One turn moves each row of this set onto another row. After a few examples, where does it send each row asked below?
Q_979: [  7  28  -8  -1   7 -32  27 -16  -1 -11  26 -11  28 -14 -19 -31  29  10
  40  10  -2 -12  12 -20  -5  -5   9 -17 -31 -14  37  20   0   0]
Q_70: [ 31 -10   9  15  -3 -38  23  -4   3  -8  13 -14  18  10   9 -14 -12  -3
  51 -14   5   4  47  -2 -20 -14 -10 -25   4 -16   9  43  -9  32]
Q_743: [  6  12   8  25   4 -48  21 -10  27   4  28 -15 -20 -14 -13 -29 -26   6
   1   2 -29  -8  15 -15 -37   3 -16  -4 -23  -3   6  21 -11  14]
Q_68: [ 35   7  38 -11  -2 -38   6 -29   4 -11 -13 -17  20 -22  51 -15   0 -15
  14 -10 -15 -36  34   9 -19   4 -16 -15  24 -18   3  -1  21  13]
Q_37: [ 18  10  -5 -26  -1 -26 -22  -1  14   2  13 -30   3  -1 -22   5  31 -20
  10 -41   5  -8  28   5  -9 -21  -3  13 -28 -20  -9  17  29  31]
Q_654: [ 29  32  28   0  40 -24 -35  -4  23  16 -14 -16   5   3 -15  -1  14  -7
  31  -3 -45  -2  33  -3 -12 -14 -11 -23 -33 -30   4   3  10  -2]
Q_989: [ 18  -7   7 -26  20 -47 -14 -44  37 -13   5 -27   8  19 -31  14   0  -5
  12 -41 -27 -10  16  -9  -8  -6   0 -18   3 -34  -1  15 -25  -6]
Q_796: [ 28  23   5  -7  53  -3  41 -10  27  17 -22  -4  -1  30  -5  -7  -1 -21
  15 -21  -5  -4  35  18 -12  10 -19 -13 -36 -16  -7 -17  16  27]
Q_381: [ 29  26  19  -4  45 -12  51 -14  20  -7 -28   3  -3  18  -4  -8   7 -27
  27  -3 -11  -6  34  19  -9  15 -12 -16 -39 -27 -13 -19   5  24]
Q_933: [ 16  17  32  10  23   5  25 -17  20 -38  17 -31  15  25 -11   9  35  21
 -11  -9 -24  18  44   5 -14  15 -20 -33 -14 -21  45  -3 -10   1]
Q_178: [ 34  -1  -8 -35  22  -7 -14 -11  39 -27  -3 -25  16   4 -31  -7   8   3
  29   0  -4 -42  35 -35 -30  29 -23 -10   5  -1  23 -20 -13 -14]
Q_220: [ 22   5   7   7  25 -15  51 -25  37  11 -28   3  -4  33   2 -13   4 -23
   8   1 -16  -3  37  33 -20  14 -14  -8 -25 -20 -14 -21  11  22]
Q_787: [ 26  -9  -5 -27  12 -12 -25 -10  35 -16   4 -32  19  12  -4  -6  18  -2
  39   8 -16 -47  48 -24 -25   7 -20  -5  18  -7  12 -18 -26 -16]
Q_850: [-10  14  15  -9 -17 -33  10   9 -22 -23  -9   5  10  -3 -33   0  39  29
  -7 -19 -14 -17   2   4 -41   0 -32 -15  -3 -12 -12 -16   5  -1]
Q_825: [ -2   0  28 -12 -28 -32   3  -2  -9 -29 -10  -8   8  -6 -34  20  39  15
  -2 -32 -19  -6  -3   8 -30   3 -18 -11 -19  -4 -14 -12  -7  20]
Q_347: [ 27  10  37  -9   6 -30   1  -1   2 -20 -17 -14  23 -27  42 -12  18 -22
   6  -1 -21 -36  26  14 -24  18  -2   7  19  -7  12   2  22  30]
Q_367: [ -2  21  20   1   0  -7  23 -23  26 -32  24 -28  20  17   2  14  48  31
  -2 -11 -10  22  47 -13  -5  15  -4 -26 -13 -29  37 -10   3   9]
Q_286: [  7  21   8   1   2  -8  27 -39  12 -40  32 -17  20  14  -4  10  24  37
  -3 -15   4  23  41   5  -9  16 -16 -24  -8 -36  38  -4  -2   4]
Q_528: [ 34  12  36   5 -10 -24   4 -19   6 -11 -16 -15  27 -28  34 -15 -11 -10
  12  -6 -33 -29  38  12 -30  16  -4 -25  29 -11  20   5  20   8]
Q_481: [ 18 -24  -7  -8   4   7 -15 -14  32 -16   1 -19  20  13  -9  -9  19  -2
  47  -6  -2 -37  52 -27 -15  22 -24  -6  21   3  32 -18  -7  -6]
Q_297: [ 27  15  14   4  44  -4  33 -18  20   0 -32 -10   6  22 -12   6  10 -22
  39 -11   0   0  43  37 -18  20   3 -15 -36 -12  -7 -20   5  25]
Q_161: [ 33   6  37   7 -12 -45   3 -17  -9 -20 -10 -21   9 -28  36 -11   1  -7
  16  -6 -25 -35  36   2 -29  12 -22  -2  18 -20  18   0  20  30]
Q_522: [ 27 -21 -12 -32  17 -10  -4  -5  45 -18  13 -29  12   7 -19 -11  14  -7
  29   2 -16 -35  52 -30 -21  23 -18 -17  12   3  26 -22 -28  -4]
Q_807: [ -5   2 -26  21  28 -13  26   4  34   0  -5 -24  21 -23 -18   6 -26  20
 -13 -12 -10 -17  23   0  -5 -27 -23   0  -6   1 -12 -14  18 -11]
Q_863: [ -4  13 -41  13  25 -16  26   2  37 -11 -10 -19  15 -31  -5  -5 -12  25
  -5   1  -5  -7  34   3 -10 -14 -13  14  -6   5 -14  -1  25  -4]
Q_382: [  8   1  22  -7 -20 -31  11  12 -29 -18   5 -10  11 -13 -40  18  32  16
   6 -23 -14 -16  15  10 -38  -8 -28  -3  -5   4 -21 -16  -9  22]
Q_92: [ -1  -5 -33  13  34  -8  28  -9  37  -6  10 -24  19 -27 -23 -22 -17  15
  -4  -2  -6 -25  23   4  -3 -28  -9   0   6   9  -8 -12  13  -4]
Q_646: [  4   4  18 -27 -20 -33  -1   4 -16 -17  -3  -4   3   0 -31  17  23  14
 -16 -10 -18 -12  21  18 -51   1 -22 -11  -7   2 -28  -6 -10  28]
Q_415: [  4  16  18   5  15 -12  40 -13  17 -36  25 -10  27  23  -3  13  36  19
  -1  -7 -12  32  48  -6  -1  21 -13 -33 -19 -29  27  11   1  -1]
Q_447: [  0 -11 -36   0  41 -12  29 -11  29 -22   3 -31  28 -15 -19   7 -13  21
  -2  -6  -9 -22  15  11  -6 -20 -36  11   6  -1 -19  -3   8   5]

Q_415 turns into Q_825
Q_220 turns into Q_933
Where do these go?
Q_522 turns into Q_807
Q_654 turns into Q_979
Q_646 turns into Q_528

One turn moves each row of this set onto another row. After a few examples, where does it send each row asked below?
Q_261: [ -6   4 -21  10 -20 -40  -3 -13  -4  -1  -9  -8 -29  21]
Q_865: [  0  11   9 -30   0 -11 -34 -12  29 -18  16  -1  -1  15]
Q_567: [ 31   3   0  -9   6   8 -11 -25  -5  17 -37   1  -8  27]
Q_27: [ -1  -7 -35  26  -8 -23 -11 -19  11  -7 -14  -3 -26   9]
Q_849: [  4  23 -27 -17   7  17  -9   1  21  20 -15 -14  19  19]
Q_975: [ -2  22 -27 -25 -10   4  -7  -9  22   0  -8  -5  23  25]
Q_446: [  5  16  27 -31   9 -10 -41  -9  12  -1  11  -5   7   0]
Q_8: [ -3  19 -25 -21   9  23   4  11  34  10   1  -3  10   4]
Q_187: [-15  11 -26  -1   1  18  32  24 -10  -9   5  -8  -5   8]
Q_802: [-19   2  -5   8 -13 -30   3  13  15  16  15   0 -19 -27]
Q_203: [-11  -6 -32  20 -12 -22  10 -10   7   1 -10  -9 -22  28]
Q_267: [ -1  -2 -14  10  15  25  25  23 -20  -8 -12 -22   8  11]
Q_456: [ -8  -9 -30  21 -16 -10   1 -11   8  -7  -3  -5 -25  35]
Q_913: [-14  -2 -12  18   7 -18   1  -3  12  -1  12   7 -30 -37]
Q_346: [ -8  -1 -28  19   8  16  18  26 -20 -13  -9  -9  -2  17]
Q_541: [ 11 -14  24  -3   8  -5 -18  10 -21 -41   2   3 -17  18]
Q_543: [  8  -6 -11   6  18  30  21  32 -15 -13 -14   1  -6   8]
Q_932: [-24 -11   1  16  -3  -9   5   9  13  -7  28  13 -17 -25]
Q_313: [ 20   0  16   0  22  -1 -11  -4   2  22 -15   6 -22 -39]
Q_79: [ 15   2  14  -3   6 -11  -1  13  -4  30 -21  11   3 -38]
Q_852: [ -5   8  23 -25   2 -15 -33 -13  15 -15  17 -19  13   7]
Q_255: [ 28   3  -2   0  -2 -20  -6 -13 -22  13 -45   3  -6  10]
Q_464: [ 17   0  30 -28  -7  -9 -39  -2   3 -11  -1  -3  13  14]
Q_479: [ 15   0  31 -13  20   8  -8  -5   1  16  -7  19   0 -33]
Q_895: [ -5  21 -18 -21  10  16   1  -1  25  14  -3 -23  26   6]
Q_109: [ 33  -6  -8   8   7  -6 -23 -20   0  16 -40  -4 -20   7]
Q_69: [ -3  12 -33 -18   4  18  -1 -15  16  21   5 -10  24   1]
Q_991: [  0  -9 -22   9  13  27  24  12 -31   3   0 -13  -3   3]
Q_891: [  3  -6  12 -22  -5 -12 -42 -23  10  -2  21  -9  13   5]
Q_935: [  3 -11  31  -4   5   6   0  32 -28 -19  11  -5 -14  -3]
Q_906: [ -8  -9  25   5   9 -11 -13  16 -28 -34  17  -2 -14  -2]
Q_755: [-23 -13   4  17   1 -21  12  13   7   0  19   7 -20 -27]
Q_531: [  6 -27  22   5   3  -2 -17   3 -37 -20  16 -12 -14   7]
Q_249: [ -1 -15  26   5   8  -7 -10  11 -29 -36   7 -19  -5  12]
Q_388: [ 15  -4  33 -11  19  -9  -8  -3  -1  20 -13  12  -1 -32]
Q_131: [ 27   2  -3  -9   5 -10 -10 -25  -1  21 -41  -2  -3  23]

Q_567 turns into Q_479
Q_865 turns into Q_541
Q_531 turns into Q_991
Where do these go?
Q_27 turns into Q_109
Q_802 turns into Q_261
Q_464 turns into Q_935
Q_388 turns into Q_755
Q_852 turns into Q_249
Q_346 turns into Q_849

